A single turn carries every row of the set below to another of its rows. Some are shown first; where does it send the rows asked next?
tefe: 15 -2 31 21 21 12 5 8 3 -8 15 12 7 -22 -7 3 5 2 15 5 -1 6 -2 2 -4 -1
pav: -5 29 2 22 12 -7 -6 -7 4 -9 20 24 3 9 -10 -21 14 -21 14 3 1 1 14 -12 4 -6
lige: 12 -9 21 15 22 4 13 3 -6 -18 10 13 15 -22 -11 1 10 -3 11 10 3 6 2 6 -1 -8
zun: -14 -2 4 31 8 3 15 6 27 7 -1 14 -3 24 2 -8 3 -4 1 -7 3 8 21 -9 -12 6
Vid: 12 -8 11 -9 -7 -8 -3 -10 -8 6 -10 -11 -1 8 -6 -17 3 11 -8 -17 -20 11 9 2 -1 10
nol: 17 2 12 -2 -11 -2 -1 -7 -8 -2 -13 -9 -6 -1 -5 -20 5 12 -10 -14 -22 22 4 -7 8 3
lesik: -1 9 14 20 -8 25 1 2 3 -6 -9 15 -6 11 14 1 6 11 7 -8 3 -6 4 20 1 11
Mozad: -11 -4 7 24 4 1 12 -7 18 4 6 11 -6 27 1 -11 0 0 3 -13 1 -5 18 -16 -17 15
Verad: 10 -2 22 19 29 9 11 6 -3 -19 17 14 11 -18 -13 3 11 -5 14 -1 6 5 2 2 2 -4
gikam: 1 7 17 -3 19 1 -4 -18 -2 29 -22 1 7 4 -3 -26 3 6 0 -10 -1 5 -13 -13 -5 9
Bibar: 1 8 14 29 -8 17 2 3 -1 1 -4 24 -13 15 3 1 22 7 14 -5 7 -2 -1 17 -2 12
Pofu: 4 15 2 -2 20 -13 3 1 -6 -4 6 -4 2 9 -14 -27 17 -27 10 -4 32 14 1 -4 1 -5
bam: 1 5 15 25 -4 23 13 -1 3 3 -6 20 -20 15 2 -6 9 0 15 -2 4 -3 6 23 9 10
tagem: -15 -6 6 27 1 5 20 -2 10 3 1 12 -5 25 2 -5 -4 -1 5 -19 4 5 22 -5 -18 11
Narik: 14 -11 11 0 -11 0 -1 -8 -7 -3 -12 -10 -2 9 -5 -10 1 12 -5 -22 -24 13 9 1 3 4
gom: 6 -6 10 11 6 -11 -9 -13 0 -3 -21 18 -3 -21 5 3 7 7 14 3 6 20 0 0 4 -21
tofiv: 6 30 3 24 17 -21 4 0 -1 -1 3 23 -5 11 -11 -26 15 -24 11 -5 -6 0 9 -14 0 -4
Nore: 7 6 21 3 18 -4 -7 -12 -12 26 -30 4 8 12 -1 -25 -1 -5 -4 -1 -2 -2 -3 -14 -2 8
bug: 4 -8 8 6 12 -11 -20 -3 -7 -14 -14 18 2 -18 5 -6 1 -4 5 8 3 25 -4 -3 5 -17
gik: 3 29 -3 26 16 -11 -1 -11 2 3 11 23 -9 14 -18 -26 6 -23 7 3 -4 1 5 -3 1 -1
kiti: 7 7 26 22 21 8 8 2 -6 -20 15 11 8 -24 -8 0 14 -5 13 2 3 4 9 8 -1 -4
nata: -7 7 16 -2 10 3 -9 -10 -4 17 -23 -3 5 21 -7 -22 -3 -5 -3 -3 -3 -6 -9 -20 -2 17
Nibu: 10 6 9 -8 20 -10 -2 -3 -2 -10 0 -3 7 10 -15 -28 13 -25 9 -1 32 17 -2 -2 6 -8
nat: 14 -5 3 -5 -9 2 -2 -4 -13 -3 -18 -4 -1 9 -2 -11 -4 15 -5 -17 -18 20 10 5 5 10
tolu: -14 -3 5 21 5 2 12 -1 18 4 -1 11 -4 27 -4 -9 -2 -1 -4 -21 5 5 24 -10 -19 14
Pavud: 3 18 13 -3 17 -13 2 4 0 -3 -4 -1 3 21 -11 -34 8 -18 12 -2 31 19 -3 -1 10 -4
Vikav: 10 -13 9 18 1 -10 -15 2 0 -4 -16 22 0 -16 -6 -4 8 12 8 12 8 20 3 1 -3 -21
Nibun: 1 5 7 -6 19 -12 -3 2 -3 -2 0 -1 8 14 -15 -23 11 -27 5 2 28 17 -8 -5 4 -13

Mozad turns into -> kiti
gik turns into -> Bibar
Now these:
lige turns into -> Vid
Vikav turns into -> gikam
pav turns into -> lesik
tefe turns into -> nol
tolu turns into -> Verad

